One turning vector, and how many steps it has turned
The counts run from 0 to 531.
[102 167 197 126 147 114  89 122 150 151 120  98 121 111 112 160 126 143
 108 112 132 148  83 155 182 117 165  84 128 148 113 140  87 165 139 137
 151]  483
[101 131 145 132 146 110 126 127  89 117 128 107 116  95 135 210 123 123
  70 128 130 119  95 135 152  70 121 148 112 115  84 127 127 159 165 118
 116]  274
[113 113 123 133 117 144 106 220 123 107 137 135  82 123 145 137 170  74
 115 163 158 150 131 143 137 145 142 137 148 124 164  90 120 142 103 149
  98]  404
[114 183 155 148 101 146 120 104  87 142 122 117 108 106  99  96 186 141
 112 125 127 138 154 102 116 193 110 143 111 138 114 105 140 112 115 152
 110]  388
[129 102 135 131 114  72 110 154 152 122 180 156  69 127 114 182 165 117
 117 155 150 170 111 162 135 102 169 132 127 122 131 106 104 163 100 133
 136]  102
[119 109 138 115 140 132 118 130 135 111  87 163 127 119 160  92  71 160
 136 132 109  76  87 147 139 133 160  95 137 122 145 164  76 158 137 113
 136]  503
[123 182  78 121 100 137 111 152 162 152 153 125 151 155 104  88 149 137
 161 107 175 154 152 166 143 129 111 124 105  94 131 106 108 120 115 174
 128]  136
[148 194 124  98 111 119 140  87 148 133 146 151 116 148  82 100 147 159
 163 151 113 150 161 137 113 142 112 167  92 117 153 138 125 126  93 146
 147]  130
[107 150 168 123 155 121 150 131  63 103  76 109  97 120 130 109 118 143
 132 191  96  96 128 115 101 116 106 152 124 130 110 113 127 133 115 143
 123]  233
[141  97  92 137 130 132 144  85  93  91 127  89 162 138 140 157 140  69
 118 156 109  79 123 141 111 129 154 130 146 145 130 120 196 148 115 154
 105]  30
[160 147 172 128 133 136 129  87 146 151 117 151 122 123 141 101 117 188
 102 171 137 131 173 138 142 144 140 144 156 118 153 106  81 111 127  59
 140]  174
[168  87 128 137 128  89 155 103 126 163 157 171  80 114 110 163 140 116
 132 151  86 137 147  81  92 130 116 168 126  87 117 115 125 112  98 128
 113]  70
[110 123 161 160 110 101 104 154  61 115 164 120 113 122 120 124 163 125
 118 145 137 138 112 152 135 170 149 164  96 170  85 145 133 172 108 158
 155]  67
[112 107  93 166 131 159 187 150 142 134 120  95 159 193 148  89 121 173
 148 103 122 135 161 107  98 141 127 117 145  78 146 146 119 110 130 107
 164]  1
[ 99 104  78 146  92 139 122 145 127 110 159 103 147 161 103  87 154 151
 126 129 158 148 113 148 123 167 163  98 122 122 142 120 129 116  75 177
 159]  344
[102  80 107 130 144 154 120 175 126 108  97 110 155 124 106 148 135  86
 113 117 139 142  99  86 122 117 138 127 107 128 134 139 180 109  99 192
 126]  23
[114 140 179 109 158 143 114 135 171 125  79 143 135 115 114 129  89 158
 131 118  93 103  66  87 167 119 132  76 110 114 130 160  89 123 113 133
 132]  502
[111 170 119 125 102  97 101 128 147 124 172 137  83  69 140 151 127 171
 128 106 176 160 141 112 137 114 118 105 133  94 106  92  88 105 162 152
 116]  119
[113 173 165 101 152 120 124 112 136 172 106 132 120  86 110 110  80 175
 143 111 143 137 145 100 143 109 113 121 101 111  99 127  81  85 160 154
 159]  475
[121 153 162 117 138 154  84 184  90 130 113 123 112  96 125 120 140  79
 128 142 168 131 126 140 156 153 121 144 109 188 101 158 135 160 158 152
 105]  429
[161 143  99 117 110 120 124 126 187 139 145 125 124 117 110 115 134 165
 159 138 150 159 159 144 140  95 111 106 118  59 144  84  98 102 118 166
 127]  137
[193 119 124 136 107 109 136  99 145  96 110 155  91 119 145  79 130 119
 152 175 128  99 183 102  78 162 129 149 130 130 127 120 136 107  98 120
  83]  400
[ 86 107 138 144 144 139 157 177 139 152 101  95 119 123 134 114 125 107
 122 138 121 164 149 149  83 111 103 167 169  91 145  51 113  98 134 128
 166]  223
[142  96 124  99 139 105 129  85 138 130 158 105 121  90  91 190 131 126
  99 177 114 146 108 129 122  56 129 137  90  96 102 119 142 145 109 153
 147]  292
[105 145 110  99  92 157 106  62 119 111  89 115 144 116 142  84 111 127
  73  91 114  88 116 175 123 139 158 142 133 149 103 116 123 137 131  96
 144]  523
[128 119  93 187  97 143 133 141 139 122 173 147 132 125 161 140 170 127
  85 121 188 151 169 135 126 138 106 150 161  87 150  74 135 122 145 112
 113]  377
[128 108 114 159 119 133 125 137 118  85 145 152 132 183 120 128 169 172
 105 179 119 107 109 139 149 130 155 150 104  73 149 146 108 157  83 139
 123]  337
[117 202 100 116  96 129  97 137 133 128 157 128 150 164 110 113 148 121
 139 124 166 131 132 197 162 136 128 150 116 146 139 135 114 166 127 149
 114]  135
[166 145 114  94 116 127 107 103 170 169 146 172 108  89 127 151 104 144
 132 104 142 134 129  88 147 134 129  92 129 124 157 155 100  89 139 109
  88]  132
[109 118 150 155 147 160 119 187  70 115  84  92 128  95 159 105 117 108
 116 168 131  93  98 151 149 107 108  91 153 118 133  97  98 123 132 132
 104]  214
[164 138 111 118  81 105 136  80 136 147 162 175  84  84 153 120 121 134
 134 103 116 104 150 125 114 158 115 128 141  99 102 130  77 151 161 116
  92]  106
[119 111  99  85 124 121 157 103  94 108 101 105 101 102 105 125 123  83
 129 128  99 122 150 169  72  93 132 189 111 134  70 104 149 148 131 160
 138]  265
[ 80 101 107 144 126 180 148 163  56  80 122  92 156 115 160  97 119 162
  99 148 155 111 128 127 118 145 149 136 142 105 112 138 122 123 145 149
 162]  6
[ 80  94 161 121 146 149 129 199 104 186 117 118 116 118 105 161 119 107
  94 106 126 181 113 129 134  98  89 137 120 140 106 130  97 118 146 127
 174]  249
[140 110 122 104 159 143 118 183 147 164 129 161 136 118 146 149  77  73
 140 122 158 134 102 170 174 103 119 115 142 126 158 166  89 158 159 119
 138]  471
[159 131 125 137 132 132 130 109 126 105 120 179  99 128 128 163 151 121
 108 178 111 100 117  66 126 131 134 138 140 100 197 116 156 112  74 122
  76]  373
[123 130  94 133 121  89 131  94 122  63 151 101 141 142 104 142 140 179
 133 174 106  98 108 129 134  92 154 126  86 100 117 129 139 146  80 179
 129]  319
[134 101  78 132 109 121 134  82 167 117 153 151 155 107 144 120  91 170
 123  90 151 121 142  69 114 136 119 110 136 113 123 143 146  73 145 115
 129]  340
[111 136 154 118 131 144  99 144 205 157 122 109 138 125  84 139 149 136
 131 128 152 185 113 133 156 130 135  79 130 123 184 120 111 101 102 133
 154]  163
[ 81 189 152 116 129 127 126 102  83 144 109 114 151 151 108  96 118 172
 129 127  96 104  98 153 142 156 152 123 124 156 133 140 102 134 114 125
 174]  510
[144 119  86 123  91  94 106 131  77 115 170 134 118  70 154 133 125 124
 159 140 156  90 125 155 131 129 129 106 109 126  87 119 112 139 140 188
  91]  92
